128 stands for zero in the data rows.
Some points:
166|138|128|148|119|138|157|84|83|124|147|147|138|130|129|122|148|140|135|85|136|111|127|124|145|132|142|163|121|144|139|133
121|103|60|124|137|109|152|139|197|142|102|103|141|123|55|137|143|120|98|120|118|138|134|81|110|112|178|89|148|178|127|150
138|129|132|159|104|131|103|140|123|112|113|109|139|142|119|149|92|131|152|143|115|126|135|146|180|111|181|133|108|113|111|110
117|140|129|97|148|96|93|111|149|125|176|136|94|99|152|76|122|122|150|127|84|128|109|116|105|109|122|100|140|119|119|135
188|162|132|143|134|148|156|139|144|104|181|139|136|118|156|134|126|72|128|147|132|137|96|155|142|172|129|111|170|134|129|92
135|97|102|131|166|106|121|137|111|171|129|82|153|106|140|131|116|134|97|106|156|105|134|135|97|143|77|152|154|97|127|129
141|150|148|107|131|128|103|130|88|147|88|151|75|119|128|99|149|163|166|128|129|172|161|123|96|117|129|110|118|184|152|129
117|112|109|140|91|157|74|147|125|129|160|114|115|110|79|116|139|128|142|140|112|79|163|136|123|129|127|106|153|140|158|121
114|128|131|115|84|124|157|149|75|123|153|131|114|158|139|140|136|107|131|128|146|95|124|124|67|122|99|145|114|100|134|138
130|154|100|144|113|127|136|131|99|119|168|128|156|125|119|154|133|146|105|140|116|90|70|102|131|127|83|150|111|135|121|117
159|139|108|129|143|71|137|156|160|115|124|153|114|121|127|113|129|146|143|83|132|85|85|128|129|74|149|82|103|152|127|76
117|149|125|135|147|104|107|190|151|186|71|153|158|107|107|125|163|101|95|136|205|109|104|145|132|142|97|113|138|149|86|145
96|139|150|123|125|163|170|112|191|82|118|130|111|143|122|118|104|138|126|111|123|99|148|111|123|152|95|95|161|110|134|139
94|145|116|158|160|139|141|156|109|155|94|145|142|110|175|154|111|91|105|105|112|106|172|143|121|122|80|118|137|174|117|161
120|131|137|80|128|132|86|112|99|106|155|144|129|122|130|101|137|157|128|139|179|132|173|137|92|148|110|107|132|98|105|120
185|128|182|143|116|132|146|144|134|159|127|131|100|78|110|154|121|162|137|143|144|124|153|131|95|162|136|164|137|86|117|146
143|119|153|102|91|136|108|110|99|148|143|148|92|138|140|164|113|139|145|148|169|88|130|138|164|154|156|141|140|144|94|129
137|97|115|130|142|163|132|121|89|89|88|154|123|128|159|135|140|146|133|153|135|121|119|99|188|123|97|112|138|162|128|169
87|143|175|79|97|128|116|107|97|107|109|139|92|103|112|100|174|145|118|177|111|113|124|130|137|156|130|102|159|131|176|152
86|128|160|132|158|69|109|105|139|115|129|119|143|121|87|118|124|128|86|161|125|143|172|103|149|151|156|191|117|123|122|102
116|157|135|111|126|148|141|105|153|84|117|101|84|146|141|94|100|93|124|152|119|115|118|94|105|134|122|122|105|135|114|126
110|70|121|128|146|86|109|139|96|131|129|107|122|137|126|115|93|108|130|133|135|102|118|123|144|162|166|135|85|149|164|112
138|121|99|175|144|132|146|81|145|164|127|95|167|140|138|164|131|87|184|140|148|120|138|137|106|122|127|123|116|126|142|129
146|153|149|169|131|140|137|110|84|107|105|78|99|125|136|133|149|135|133|131|137|132|132|118|74|136|139|129|133|153|125|124
117|71|134|124|149|151|115|134|132|136|143|118|119|139|123|181|149|137|132|117|134|146|129|138|131|127|119|153|139|145|137|134
157|147|137|180|108|109|133|134|110|128|106|103|146|109|117|138|124|113|152|134|130|153|91|100|86|148|148|140|128|102|129|105
124|124|157|149|138|171|143|119|170|125|121|140|92|136|146|80|186|117|113|115|122|114|136|109|115|163|151|120|125|93|102|117
89|157|131|115|114|139|144|133|125|161|129|80|91|134|77|138|137|141|109|127|124|128|102|137|164|118|109|114|93|160|133|86
137|124|158|124|128|120|85|114|199|171|104|133|144|112|143|145|197|144|114|146|131|122|90|133|95|93|98|135|107|145|173|171
133|139|120|117|126|146|129|143|119|100|107|67|147|115|139|128|146|140|139|83|108|121|134|178|153|96|111|170|165|104|103|134
138|162|95|131|100|107|146|117|110|125|143|193|119|162|113|79|128|149|116|103|101|120|146|145|118|126|152|154|144|131|92|153
113|106|105|99|148|124|125|131|141|119|94|146|111|139|131|143|80|163|135|170|149|143|115|147|100|130|101|163|178|138|151|103
83|162|149|126|136|148|107|179|168|161|127|128|128|153|152|139|129|127|161|159|134|99|123|108|136|113|195|119|90|127|171|115
134|126|154|100|123|119|97|110|195|112|117|128|161|146|116|118|72|112|150|125|142|120|106|118|142|151|125|148|133|121|135|143
125|118|123|131|130|117|155|120|97|120|108|114|155|96|139|182|111|118|145|117|104|135|109|186|131|125|124|78|129|89|124|113
132|92|150|129|137|164|154|96|106|169|151|120|138|110|167|126|96|156|98|110|176|102|140|113|136|101|144|129|119|149|136|123
161|142|117|160|146|170|112|131|115|110|128|149|127|117|129|159|170|143|162|137|123|120|148|111|154|130|75|108|81|113|127|94
134|125|120|127|87|120|133|125|62|112|160|147|134|156|121|186|134|129|114|87|160|141|123|128|101|122|124|118|141|89|150|141
104|168|139|131|161|145|148|152|100|168|144|116|120|123|119|128|148|89|163|103|154|131|130|136|154|86|129|163|129|113|141|143
140|110|171|148|120|149|135|142|113|92|149|155|139|139|106|104|96|116|135|137|162|154|114|124|142|107|99|86|137|134|174|127
103|107|134|106|91|113|138|101|208|171|114|127|148|126|130|135|148|110|157|102|138|160|131|161|155|143|144|128|107|168|116|86
148|107|124|120|146|169|128|161|101|117|110|141|135|120|175|145|133|109|89|114|100|151|98|124|140|138|122|171|123|111|98|118
132|113|87|120|135|133|94|102|87|150|113|138|110|120|114|64|112|121|143|125|144|119|125|123|144|83|131|109|126|82|126|119
124|151|150|124|88|101|119|102|135|129|109|145|155|124|125|169|105|110|122|114|151|146|135|73|163|132|147|196|154|129|146|118
123|143|144|138|118|88|129|124|83|114|121|103|194|119|166|128|152|151|139|107|109|134|131|132|132|122|138|110|151|155|127|100
116|98|130|164|111|102|165|154|137|150|140|153|133|169|128|98|144|128|135|151|110|150|134|163|113|146|124|169|138|99|153|114
131|128|143|115|143|175|108|107|116|86|142|118|158|170|127|125|156|161|156|137|109|123|88|128|126|162|135|99|154|141|101|143
114|120|89|138|123|164|95|115|120|118|120|110|99|117|127|119|121|117|153|117|149|139|85|156|92|137|143|152|88|164|119|103
112|109|180|93|123|127|154|111|120|143|135|139|110|104|108|111|122|117|129|148|126|154|122|117|115|171|128|84|117|121|137|152
107|113|148|119|101|170|105|108|133|158|131|127|149|114|130|124|120|160|77|162|124|133|131|118|103|127|154|82|126|129|112|125
123|160|61|135|115|106|152|111|139|98|117|113|109|107|138|122|121|152|94|139|118|126|161|167|146|137|131|124|69|91|157|127
166|137|98|107|148|92|149|120|144|137|128|109|93|144|130|155|134|124|107|108|150|149|95|173|153|147|173|105|139|121|170|107
160|109|128|131|130|122|135|158|173|94|156|115|129|116|90|82|114|131|132|139|142|131|210|102|151|124|150|142|129|117|121|153
137|117|169|157|150|99|129|152|160|51|140|141|126|164|118|130|119|128|56|133|115|160|150|162|104|77|174|129|111|154|113|162
96|123|92|117|120|119|147|135|118|110|190|131|128|109|152|92|151|115|147|156|105|169|109|83|128|99|182|127|146|91|112|150
126|141|134|143|101|157|132|114|150|179|138|153|145|84|127|136|78|113|164|133|133|160|138|135|119|111|90|127|123|174|170|112
196|117|117|83|107|149|113|160|107|151|131|130|153|139|123|126|107|108|112|125|46|131|118|112|144|116|84|128|114|149|121|141
127|167|128|119|170|138|146|129|132|99|122|124|124|130|120|139|105|155|135|127|108|140|155|110|106|118|177|105|127|114|91|153
63|114|109|164|119|105|85|141|127|134|162|131|106|106|154|107|104|135|146|81|100|122|124|100|131|183|171|119|105|152|136|167
179|141|114|115|148|133|133|132|67|138|136|127|170|154|130|115|149|73|102|151|109|140|144|137|150|143|90|116|108|154|116|163
115|115|93|140|111|115|155|127|113|107|123|103|103|150|123|132|117|122|171|139|156|138|103|140|150|141|110|135|126|111|78|147
110|131|134|151|138|101|80|72|119|161|153|160|72|171|123|142|110|97|112|128|102|141|165|90|115|127|124|81|152|111|127|109
123|135|114|124|81|94|123|124|179|101|139|116|106|119|142|154|125|90|104|130|103|124|168|127|109|88|146|129|110|115|122|149
123|110|115|98|115|137|141|124|146|89|133|111|175|145|143|102|131|155|124|102|145|151|124|125|113|159|95|169|144|148|167|117
117|139|123|113|167|126|106|140|123|125|109|152|131|104|114|150|150|130|132|62|119|139|131|126|153|126|90|115|131|93|120|124
137|130|116|150|98|82|126|171|154|171|96|83|130|173|163|109|129|180|119|108|160|145|111|102|176|123|80|62|126|111|111|114
135|114|179|133|174|91|150|99|153|165|152|111|144|140|120|130|123|136|156|128|99|116|108|184|137|112|58|166|137|141|104|150
131|102|132|142|156|151|139|119|143|129|94|147|90|142|117|157|108|150|110|133|61|129|130|105|134|140|146|164|152|96|148|132
90|87|135|146|112|112|117|111|158|88|137|172|118|102|83|100|158|106|121|151|149|130|117|129|126|84|138|138|104|132|110|113
134|105|117|77|145|114|175|165|82|117|82|114|171|137|142|153|163|81|130|132|93|85|168|113|100|106|100|137|140|144|96|104
133|149|116|136|135|146|139|126|146|141|98|163|187|150|112|108|73|141|117|130|98|120|132|145|97|128|187|126|123|91|120|127
159|180|123|131|139|150|124|149|114|130|119|102|140|135|140|104|132|110|86|115|148|128|82|158|170|127|139|158|145|88|130|127
133|127|116|103|153|155|115|147|155|139|171|158|92|108|147|161|134|198|139|174|155|144|145|137|136|117|116|151|124|163|124|130
These points spread out most along one direction. Take the direction at right angles to it along which they spread out most. Go by this last direction. How far along it is each point below, from 0 to 99? 50 is the average, and the first point above lies past it. One standard deviation of the points above along it is 16.
137|124|158|124|128|120|85|114|199|171|104|133|144|112|143|145|197|144|114|146|131|122|90|133|95|93|98|135|107|145|173|171 12
134|105|117|77|145|114|175|165|82|117|82|114|171|137|142|153|163|81|130|132|93|85|168|113|100|106|100|137|140|144|96|104 58
140|110|171|148|120|149|135|142|113|92|149|155|139|139|106|104|96|116|135|137|162|154|114|124|142|107|99|86|137|134|174|127 59
138|129|132|159|104|131|103|140|123|112|113|109|139|142|119|149|92|131|152|143|115|126|135|146|180|111|181|133|108|113|111|110 48
161|142|117|160|146|170|112|131|115|110|128|149|127|117|129|159|170|143|162|137|123|120|148|111|154|130|75|108|81|113|127|94 57
125|118|123|131|130|117|155|120|97|120|108|114|155|96|139|182|111|118|145|117|104|135|109|186|131|125|124|78|129|89|124|113 49
117|149|125|135|147|104|107|190|151|186|71|153|158|107|107|125|163|101|95|136|205|109|104|145|132|142|97|113|138|149|86|145 9
116|157|135|111|126|148|141|105|153|84|117|101|84|146|141|94|100|93|124|152|119|115|118|94|105|134|122|122|105|135|114|126 63
96|139|150|123|125|163|170|112|191|82|118|130|111|143|122|118|104|138|126|111|123|99|148|111|123|152|95|95|161|110|134|139 56
117|71|134|124|149|151|115|134|132|136|143|118|119|139|123|181|149|137|132|117|134|146|129|138|131|127|119|153|139|145|137|134 41
123|135|114|124|81|94|123|124|179|101|139|116|106|119|142|154|125|90|104|130|103|124|168|127|109|88|146|129|110|115|122|149 46
